In the data rows, the value 128 means zero.
Two rows play each game, the first against the second. How much does the first row win by? 15 is about a draw, 30 a big win and 0 a big loss. Wins can go round in a circle: one row can beat a second, the second a third and the third the first. Each row has two weighted sums of its numbers, A and B, taken from their middle values. A row wins by its A times the other's B, less its B times the other's A.
[169 143 154 169 107 133 148 161 157 161 113 152 121 172 153 147 147 178
  88 152 166]
[ 87  75 159 196 124  96 143 166 120 171 205 143 166 191 160 143  99 189
 171 148 129] -> 14
[167 140 100 130 159 125 163  91 171  98 129 138 116  89 100 164 133 117
 105 166  93]
[ 88 125 165 107  84  73  79 167  91 139 109 149 127 156 136 135 121 107
 143 131 123] -> 13
[127 175  71 166 150 169 158  75 154  77 160 135 102 155  94 170 165 148
  71 149 110]
[144 144  79 138 160 166 153 162 148  90 187  64 198 144  81 111 170 145
  84 152 160] -> 15
[ 86 136 105 157 102 147 110 112  92 159 131 156 167 119 167 106 143 149
 143 167 112]
[168 158 135 181 167 161 133 135 165 134 172 150 125 169 164 133 151 158
 148 161 112] -> 14
[166 107 163 102 130 145 134  98 134 167 140 100 159 101 167 129 145 109
 170 125  66]
[ 91 145 166 122 121 154 141 164  98 169 127  65 128 113 160 149 133 124
 156 130 143] -> 13
[162 159 161  91 165 117  98 155 154 141  90 134  74  45 157 161 126  80
 155 144 142]
[ 89 131 118 138  95  93  95 162  89 156 116 108 123 102 161  84 103 109
 141  73 152] -> 17
[ 95 114 158  78  82 148 150 159  84 115 168 147 106 150 158  83 144  80
 117  96 160]
[160  39  91 137 133  66 124  82 102 166 123 157 119 127 166 160  99 166
  79 161  83] -> 16
[113  99 140  96 109 148 170 161 149  81 163 130 102 140 115  93 154  80
 160  82 123]
[ 89 149 165 125 120 168 137 164 106 166 128  70 123 110 161 147 139 118
 165 138 137] -> 15
[167 131  93 129  99  61  87 124  95  83 105 131 141 144 151 165 100 118
 148 168  99]
[169 162 160 169  92 158  89 139 104 147 131 158 144 165 153 109 162 157
 163  91 148] -> 3
[ 91 107 167  95 103 128 153 150  92 157 143  64 148 115 155 120 111 133
 139 126 156]
[143 138  85 158 158 139 156 166 154  87 102 126 105 162  87 163 146 165
 156 151  79] -> 15
[124 194 130 147 163 193 161 141 166 148 139 100 105 135  99 151 186 130
 146 166 149]
[155 176 127 152  82 164  71  90  82 126 150 154 162 145 123  79 170 149
 121  75 124] -> 29
[172 112 101 157 168 111 160 101 166  99 158 119 149 115 103 169 108 135
  98 163  97]
[ 90 146 125 137  87  99  94 158  93 148 116 105 114  94 158  79 103 108
 143  79 135] -> 7
[101 116  71 149 144 142 141 157 135  81 183  88 192 151  81 101 139 151
  67 135 166]
[116 126 161  66  89 115 102  69  91 150  74 137  87 145  71  96 153  71
 109 104  63] -> 21
[173 112  78 155 139 134 167 139 145  71  93 161  99 163 108 172 113 161
  71 153 145]
[171 129  97 129 167 125 155  97 168  93 137 132 121  92  96 165 119 118
 103 168  93] -> 15
[ 89 142 154 153  81 149  96 160  86 113 146 157 152 134 166 109 145 136
 126 146 162]
[136  60  70 188 148 100 133  74 140  77 194 140 182 183  75 140  77 183
  67 134 124] -> 24
[171 181  98  82 171 153 169 115  90 113  91 176 101 106 109  85 159  93
 103  79 108]
[164 153 138 177 172 155 165 137 167 138 165 149 120 160 133  83 146 152
 136 155 117] -> 16
[158  84 133 187 153 123 151  83 143 165 131 136 145 171 159 154  93 184
 164  80  76]
[ 84 116 140 117 108 110  92  72  86  78  91 118  86  70 163  99 108  83
 103  83  65] -> 12
[ 97 115 157  77  85 136 130 170  87 117 168 137 110 149 164  86 148  92
 127 100 153]
[ 99 100  89 163 163 136 161 155 158  93 169 104 182 168  89 148 127 163
  83 159 172] -> 16
[ 90  99 155  89  86 113  90 164  94 140 162 165 130 167 154  89 119 113
 143 143 172]
[174 163 123  98 172 129 164 105 169 117 104 140  89  58 134 154 138  94
 122 167 118] -> 12
[101 112 106 160 165 155 149  95 135 119 117 146 184 101 158 158 129 147
 167 171 147]
[100 134 161 124  87  95 150 148 143 141 111 115 119 125 160  95 153 144
 164 142 152] -> 13
[176  94  77 161 133 122 147 113 145  75 100 168 115 166  81 168 103 164
  77 137 161]
[167 160 139  91 169 131 148 127 167 127  93 139  85  53 160 142 134  79
 141 162 134] -> 14
[104 104 139  92 107 153 166 164 136  78 166 131 100 141 122  90 148  78
 172  83 135]
[ 95 128 163 107  85  64  75 167  98 133 114 142 128 159 136 144 119 105
 147 142 122] -> 15
[172 123  92 148 147 140 167 139 157  75  90 166  98 158 124 156 118 164
  75 162  70]
[111 124 132 135 134 150 166 164 156 169 109  97  99 128 120 158 113 157
 159 164 146] -> 13
[ 84 146 125 140  87  97  91 152  82 143 117 108 111  94 161  81 107 103
 135  78 139]
[ 96  82 158 104 128 113  73 147  85 168 160  65 164 107 121 126 103 136
 128 136 158] -> 20
[166  94  94 170 161 127 141  86 139  96 115 160 124 181  73 162  76 173
  69 158 103]
[169 157 123 104 169 131 165 105 173 105 104 139  93  60 123 161 133  96
 119 170 110] -> 16
[ 92 154 162 119 126 166 140 164 106 169 128  67 116 115 163 156 143 122
 164 135 143]
[ 89 131 101 160 116 142 110 110  93 167 132 164 167 112 166 114 152 153
 142 168 115] -> 16
[107  89 156 105  91  97  82 162  91 148 156 167 143 157 145  86 107 124
 142 143 153]
[103 101 105 157 161 142 147 149 167  92 168  96 177 161  83 126 132 158
  97 167 170] -> 13
[171 128 166 140 165 137 150 169 132  98  99 127 193  83  88 144  91 125
 167 111 153]
[147 163 156  54 145 155 133 166 161 166  65 160  73 129 166 109 152  73
  91  92 166] -> 13
[165 132 159 133 162 137 151 167 111  95  91 124 188  83  86 143  88 125
 165 100 163]
[159 121 160 172  86 133  69  90  89 145 151 110 165 149 132 156 129 173
 126 134 116] -> 14
[ 93 123 145 107  92 110  77 147  93 151  88 115  81  56 119 112 105  74
  97  83 152]
[ 94 161  94 142  93 169  88  96  95 100 110 173 104  96 153  79 172  95
  91  87  94] -> 9
[157  78 152 180 170 122 162  85 159 126 122 146 132 178 110 150  80 180
 154  95  79]
[ 92 132 125 149  92  96  94 162  90 150 130 105 132 114 156  84  97 119
 131  77 147] -> 11
[102 153 161 136 157 132 139 155 157  88  86 140  93 144 164  96 161 148
  85 142  75]
[131 131 114 136 127 150 167 168 156 174 106 100  98 137 115 163 121 148
 157 169 128] -> 15
[167 182 118  62 162 156 162 140 131 147  79 172  88 117 139  79 153  79
 174  82 142]
[157 130 157 105 130 165 138  89 155 171 156  84 163 107 167 152 161 111
 159 141  70] -> 17
[113 141  73 122 111 155  79  76 116  80 100 156  95  85  96  80 152  88
  73  96  70]
[121  62 149 116 139  99  75 144  93 172 171  76 174 103 137  97  93 134
 144 164 170] -> 20
[166 177 117 153  83 166  76  89  84 120 148 156 160 150 127  72 173 147
 111  74 110]
[ 92  75 150 192 115  93 141 158 121 166 204 148 168 197 160 147  91 194
 167 159 128] -> 19
[ 99 162 137 142  91 166 113 147  91 141 135 169 129 117 163 114 173 120
 147  78 143]
[134 193  93 151 170 188 147 108 173 112 148 103 103 143  77 165 191 134
 105 161 145] -> 6
[131 172 114 146  87 160  75 143  88 118 157 153 164 145 123  78 167 143
 105  77 109]
[ 91 126 117 106  90 115  88 150  98 156  84 115  73  54  91 142 103  74
  83  80 153] -> 21
[164  84  75 173 142 111 135  82 170  81 120 158 126 182  75 156  80 176
 107 143  91]
[ 88 166 130 143  94 174 106 142  89 144 129 173 126 119 169 113 176 116
 139  80 138] -> 12
[160 146  86 134 167 169 157 150 164  96 185  64 197 136  89 109 176 136
  80 156 139]
[152 162 119 119 175 169 165  80 172 126 171  59 183 122 129 149 188 129
 124 169 144] -> 15
[ 99 142 137 152  87 143 101 139  94 121 144 156 158 129 164 102 148 134
  94 164 155]
[171 117  99 149 164 115 162 103 162 103 148 126 145 113 100 159 111 133
  94 163  86] -> 15
[ 91 137 128 108  88 150  78 137  87 136  84 152  88  74  99  85 137  78
 130  74 131]
[120 121 132 147 165 149 161 134 143  95 101 138 187  88 111 164 108 138
 165 162 150] -> 11
[160 135  86 109  99  78 156 117 171 159  89 144 122 130  92 160  84 133
 107 161  86]
[ 98  89 157  96  91 100  80 164  91 145 162 166 146 156 145  93 110 118
 144 145 152] -> 14
[ 89 152 168  90 143 107 162  89 122  80 143  59 132 112 138 164  48 126
 165 119 167]
[163 141 101 123  88  66 143 146 104 109  95 136 134 131  77 166  96 119
 161 160  87] -> 16
[168 154 163 173  98 140 128 153 144 156 120 155 129 179 169 151 139 176
  73 126 162]
[161 106 104 183 100 130  95  90 104 160 144 125 155 158 157 157 112 185
 158  86 166] -> 21
[159  79 151 179 167 128 159  84 160 131 127 144 134 183 123 157  87 182
 158  92  80]
[170 128  93 110 113  78 153 113 173 166  93 146 116 124  88 163  86 135
 111 163  89] -> 15
[161  80 144 181 166 131 161  79 160 144 132 139 138 182 140 154  85 185
 152  80  77]
[131 119 149 139 161 146 159 147 143  98 104 137 191  89  97 162 109 135
 167 156 158] -> 15
[ 97  32  86 135 164  67 106  72 107 148 116 149 115 119 165 164 104 162
  74 155  94]
[ 95 116 163 109 113  74 161 130 142 166 124 105 130 127 141 117 125 153
 165 130 162] -> 27
[109 118 149 114 173 143 149 136 157 108 116  80 108 121 148 153  89 141
 152 152 148]
[ 97 137 164 101  89  83  77 143  87 144 105 152 119 159 141 112 133  92
 141 117 126] -> 17
[121 175 157 136 135 177 159 166 141 168 128  79 109 121 137 167 171 123
 170 141 145]
[129 184  78 162 151 176 154  82 155  84 162 127 104 152 152 103 175 146
  82 146 142] -> 18
[154 130  70 166 173 131 137 169 166 117 111 141 111 165  73 155 160 172
 135 141 125]
[125 141 142 138 140 143 137 172 140  78  82 151  86 145 163 110 144 155
  73 155 140] -> 20
[ 97 152  74 131  94 163  75  81 101  84 108 165 100  88 124  83 161  91
  78  98  84]
[123  90  78 175 162 128 157 156 156  88 176 111 176 170  95 169 116 167
  83 150 166] -> 19
[ 90  27  85 138 137  72 116  71 117  74 119 155 121 117 168 155 113 154
  76 165  84]
[ 88 167 117 139  81 169 110 109  85 117 119 176 113 106 173  98 180 107
 116  78 106] -> 12
[105 129  82 101 107 106  89 164 102 165  83 114  70  54  85 158 100  74
 156  89 162]
[ 89 141 102 157  88 139 109 119  85 142 137 160 160 126 165 105 153 144
 132 165 112] -> 7
[164 151  96 137 165 174 159 133 160  97 186  60 187 137  96 111 178 142
  90 161 141]
[170 162 136  96 166 129 148 117 169 130  95 139  81  59 159 150 135  87
 131 158 126] -> 17
[150 144  81 147 161 170 157 161 152  91 187  63 198 139  88 110 174 141
  79 157 144]
[156 126  75 164 170 125 139 166 174 108 104 146 112 164  76 162 160 178
 119 140 106] -> 15
[100 154 152 148  89 169 105 152  94 148 142 168 139 128 167 106 162 124
 150  94 151]
[118 123 152 120 171 136 151 155 157 118 113  84 109 119 155 156  94 142
 155 152 152] -> 19
[173 171 142 163  89 156  80 124  93 153 132 161 152 159 143  94 165 157
 150  86 142]
[174 137 145 123 166 155 159 168 178 143 129 149 109 112  91 162 148  92
 119 158  97] -> 6
[ 86 157 149 144  86 168 103 152  98 145 140 170 135 126 164 114 168 119
 151  90 150]
[ 92 136 108  98  87 147  80 113  86 123  80 153  72  63 106  77 139  68
 111  77 113] -> 20
[103 106 133 151 147 141 128 153 169  76 178  89 191 158  71 102 135 160
 134 162 171]
[ 90 162  90 137  85 175 102  94  94 103 114 171 109  99 167  87 173  94
  92  77  99] -> 22
[152 141 154 110 134 168 137  93 151 169 156  81 170 108 165 156 171 114
 159 150  90]
[110 117 151 120 172 146 164 162 157 129 113  87 104 121 131 157  96 148
 154 149 152] -> 16
[103 158 163 133 154 117 135 151 167 157  96 132 105 136 166  88 169 142
 128 134 134]
[116 103 129  99  93 153 161 146 161 156 160 127  97 134 104 101 153  79
 154  81 119] -> 12
[163 134 163 123 165 147 162 161 168 141 131 147 104 114 100 163 146  90
 116 133  73]
[160 156 137 111 155 175 156  81 162 158 170  72 175 117 152 160 180 114
 148 162 153] -> 25
[162 117  75 108 105  82 139 117 172 156 104 145 113 114  76 168  88 140
 117 146 150]
[ 91 121  98 156 121  97  95 142  84  76 133 106 143 121 158  82  93 122
 120  73 167] -> 14
[ 89 134 118 137  92  93  96 162  92 152 118 102 123 102 162  75 104 108
 136  78 143]
[106  36  87 138 153  65 128  74 103 157 114 150 113 120 165 161  99 163
  81 160  93] -> 29
[ 87 128 105 161 140 145 116 105  95 159 126 155 168 113 165 129 143 151
 156 166 115]
[134 182  79 170 146 171 162  79 159  79 165 124 105 154 108 167 169 147
  80 146 113] -> 13
[162 149 138 125 161 122 159 167  98  96  97 134 165  92  93 151  63 111
 155  80 154]
[166  69 158 130  85  60  82  82  87 144 136 149 140 142 153  94  83 152
 139 150  96] -> 6
[164 128 157 104 134 166 135  89 149 170 153  83 164 105 164 155 162 113
 165 144  69]
[ 96 140 163 153  88 153 102 168  95 145 147 157 149 130 162 104 151 133
 149 122 166] -> 23
[153 161 112 128 170 178 164  80 168 116 176  63 187 128 125 144 192 126
 116 169 143]
[156  63  69 189 150 102 146  87 146  80 193 128 175 185  81 148  89 182
  76 147 124] -> 4
[121 122 116 116  90  55  80 122  94 100 111 141 136 149 141 164 112 116
 154 160 111]
[ 90 160 166  81 159 104 156  95  98  96 146  58 133 113 154 161  42 122
 151 119 165] -> 16
[172 126 105 138 158 117 159  92 165  89 137 132 129 102  93 164 122 123
 111 167  95]
[ 86 120 167 107 109 137 169 147  93 165 133  67 144 117 122 135 119 129
 145 114 151] -> 12
[132 195  97 156 167 187 147 103 166 108 149 113 106 149  79 169 184 139
 104 156 149]
[ 94 116 164 110 111  78 164 135 142 165 122 105 128 124 139 111 134 149
 162 124 161] -> 14
[140 138 108 144 113 152 168 163 154 167 102 110  99 141 108 153 123 153
 160 166 121]
[172  53  92 141 112  58 133  80 101 166 125 156 117 125 168 161  91 168
  82 162  89] -> 18
[168 120  98 147 146 141 158 152 157  74  82 166  92 154 137 155 130 161
  83 164  78]
[168 155 138 183 170 159 157 135 166 138 171 149 119 161 147  86 149 154
 141 162 110] -> 14
[119 107 119 101 125 155 159 134 170 170 157 124  94 133  93 106 155  72
 116  78  97]
[170 137 144 133 161 133 146 163 104  91  93 130 183  87  82 147  74 124
 157  87 149] -> 10
[ 87 124 132 120 102 105  94  75  82  81  94 117  90  71 154  83 112  86
 114  79  81]
[157  85 159  86 135 125 161 105 129 169 127 106 141 103 149 126 117 106
 174  93  71] -> 19
[161  72 164 124  92  71  80 139  86 142 142 149 140 147 142  77  87 147
 135 133  86]
[169 123  82 111 106  76 137 112 170 166  98 147 116 121  79 167  83 130
 109 159 107] -> 17
[ 89 110 164 101 103 135 165 148  93 165 140  69 149 111 133 122 109 125
 142 123 148]
[170 146 100 122 164 130 165  93 173  92 118 134 109  80 105 170 128 108
 105 163  83] -> 17
[127  90 163 111  94  90  80 162  95 144 156 156 150 154 138  95 102 135
 136 132 160]
[ 94 136 129 125 103 104  93  88  85  84  95 113  96  79 155  83 109  91
 107  81 116] -> 21
[176 157 121 108 168 130 168 104 168 106 110 140  97  71 120 162 138  99
 110 167 102]
[146 149 166  94 137 117  89 165 135 169  80 129  65  43  84 157 116  74
 169 111 166] -> 13
[130 192 121 154 166 189 159 125 169 137 137 101 104 133  91 142 192 129
 132 165 148]
[ 88 137 105 154  83 141 105 120  86 137 140 155 157 128 164  99 150 146
 105 166 135] -> 27
[161  91 125 186 139 130 138  83 144 168 129 135 138 168 164 153  98 188
 165  76  77]
[145 127 104 109 159 147 148 111 166 158 142 140  94 117  82 139 155  81
  96  77  76] -> 22
[165 185 120  64 166 158 161 135 108 142  74 171  85 112 134  82 165  81
 161  74 135]
[ 90 138 113  97  82 150  79 120  83 131  80 153  81  65 104  80 146  72
 116  77 120] -> 14
[122 192 141 147 155 186 161 154 157 159 130  94 106 124 104 155 186 127
 152 154 147]
[106 114 103 158 166 148 161 106 133 117 116 147 187 100 147 162 120 142
 168 166 152] -> 22
[166  97 109 166 169 119 133  90 145 107 111 164 125 174  73 163  86 176
  74 168 116]
[ 92 131 163 114 110 152 161 159  97 162 132  67 134 110 146 144 128 120
 150 127 138] -> 15
[103 143 163  59 120 135  94 158 139 174  68 145  78 140 155  95 152  69
 166 105 160]
[124  87 159 108  94  92  80 165  90 151 158 158 149 152 143 103 106 133
 138 135 153] -> 18
[ 97 114 155  79  85 135 115 163  95 122 173 151 116 152 166  87 142  90
 136  93 154]
[103  95  79 159 160 134 162 165 162 101 169 103 174 167  93 160 126 162
  84 152 169] -> 17
[142  81  80 176 162 120 164 136 153  96 177 118 170 175 100 162 107 173
  78 152 170]
[163  60 140 136  88  55  93  84  90 140 131 153 131 145 157 126  82 154
 124 162  93] -> 10
[124 182 150 141 145 184 167 155 149 162 131  91 105 124 113 166 175 122
 164 148 144]
[162 105 106 185  99 127 106  89 109 157 143 129 158 162 166 156 113 184
 166  78 168] -> 18
[114 127  74 152 147 150 135 165 152  80 183  87 189 153  73  97 150 148
  76 138 167]
[177 107  77 154 145 131 159 122 146  82  92 169 105 165 101 170 113 164
  70 148 113] -> 15
[144 120 153 141 164 150 155 149 142  92  95 135 188  83  93 155 102 131
 167 154 151]
[164 136  94 122  81  68 149 162 123 115  92 134 133 137  81 157  86 124
 171 162  87] -> 20
[140 131  99 121  90  62  75 121  90  91 109 135 140 146 142 163 107 117
 151 163 103]
[117 140  71 119 108 148  83  79 125  77  95 158  90  81  96  76 140  83
  68 110  64] -> 10
[109 116 122 153 168 150 165 125 144 101 106 141 189  98 119 170 116 137
 159 169 150]
[140  80  76 174 164 119 164 142 157  94 175 119 171 172 101 169 108 171
  79 148 168] -> 12
[172  54  89 137  99  54 127  81 107 155 131 160 126 136 166 164  84 165
  81 167  83]
[107 111 155  83  89 144 159 164  88  99 168 143 104 144 150  87 144  88
 107 100 167] -> 15
[ 86 135 105  88  88 149  77 104  88 116  73 154  70  66 106  82 140  69
 108  77 110]
[104 135 162 115 107  84 152 143 146 166 113 113 123 127 154  99 142 151
 166 135 158] -> 12
[ 92 131 161 103 145 123 161  90 159  74 137  69 118 108 141 155  67 130
 154 130 169]
[ 97 149 163  88 143 111 166  87 135  75 134  58 129 110 125 160  57 130
 169 126 166] -> 16
[141 139  79 153 149 139 142 170 160  81 106 131 107 155  79 156 147 165
 153 148  73]
[ 84 135 164  76  86  99  77 118  89 127  92 154 105 156 112  96 142  84
 135 107 113] -> 13
[ 93 133 169  96  87  79  81 151  93 137 110 154 122 156 146 114 125  99
 138 125 125]
[ 91 135 132 131 103 105  89  96  82  84  99 116  99  75 153  82 117  92
 123  81 130] -> 13
[117  91 161 102  96  99  81 160  91 148 158 163 149 152 146 102 108 124
 137 138 149]
[175 153 160 175  92 145 113 144 161 154 121 158 132 173 166 151 137 169
 148 115 159] -> 7
[154  91 165  96 142 128 156 111 125 163 127 104 148 100 152 130 118 109
 172 110  69]
[108 122 124 117  86  63  76 100  92 114 113 139 135 149 134 156 112 108
 150 168 111] -> 15
[103 125 161  70  96 117  88  81  96  89  79 150  90 147  88  99 150  69
 146  99  75]
[100 137 166  60 133 138  87 152  92 173  64 146  77 141 145  98 147  71
 152 100 149] -> 12
[101 152  83 129  96 166  77  87  98  93 101 170 103  93 127  72 167  90
  81  87  83]
[101 109 165 102 112  61 164  96 136 165 132  97 137 124 112 108 114 155
 170 139 145] -> 10
[110 113 137  85  88 125 100 167 106 143 171 151 119 154 167  98 139 101
 153  76 167]
[131 178 157 137 144 185 164 161 141 170 131  84 106 121 130 161 174 124
 165 148 147] -> 15
[ 95 118 156  83  78 138 105 165  92 120 172 142 114 151 160  89 146  96
 136 101 153]
[175 135  98 132 165 120 162  88 168  91 129 134 125  91  98 169 125 121
 105 164  94] -> 14
[ 87 165 159 128 126 167 147 171 116 167 124  72 112 120 153 160 156 119
 165 141 141]
[100 117 165 108 115  73 163 111 144 165 130 105 134 126 137 121 122 151
 164 134 146] -> 17
[ 92  73 141 193 113  88 155 153 115 165 203 142 169 192 151 156  88 189
 165 164 127]
[ 91 129 136 124  97 104  91  84  88  81  98 119  97  75 156  80 107  89
 108  81 107] -> 8
[160 114 103 173  85 122  84  95  90 151 152 119 157 148 142 154 130 182
 141  80 148]
[111 111 143  82  93 127 102 169 105 145 170 157 124 162 165  98 131 100
 161  82 169] -> 16
[ 85 165 109 142  92 176 108 103  86 115 116 177 112 107 167 100 177 103
 107  73 107]
[167 160 156 174  95 145  95 142 127 151 127 156 139 171 158 123 150 163
 168  97 155] -> 14
[ 97 118 100 160 166 146 135  92 113 146 123 145 173 107 163 140 135 146
 168 164 126]
[ 92 103 153  88  85 114  92 158  94 142 167 167 130 165 152  81 116 114
 144 155 169] -> 16
[178 181  99  80 171 155 165 118  86 112  88 175  99 106 114  85 162  96
 110  79 106]
[167 139 145 132 158 125 153 162 102  92  96 135 173  94  90 155  76 116
 156  85 151] -> 11
[ 96 130 161  70  95 113  87  84  92  91  81 150  91 149  89  97 146  71
 145 105  75]
[173 181  93  83 168 154 161 110  95 110  87 174 108  99 107  87 158  92
  92  85 102] -> 10
[131  76 165 112  86  79  76 166  93 142 156 157 153 152 138  89 101 129
 140 134 163]
[101  80 160 107 138 105  87 143  90 163 162  67 177 103 141 112  99 133
 135 148 169] -> 20
[153  72  77 185 154 112 148  98 144  83 191 133 180 179  86 147  92 173
  74 146 140]
[154  78  77 183 159 115 158 108 151  90 187 126 180 180  91 155  97 172
  75 149 166] -> 16
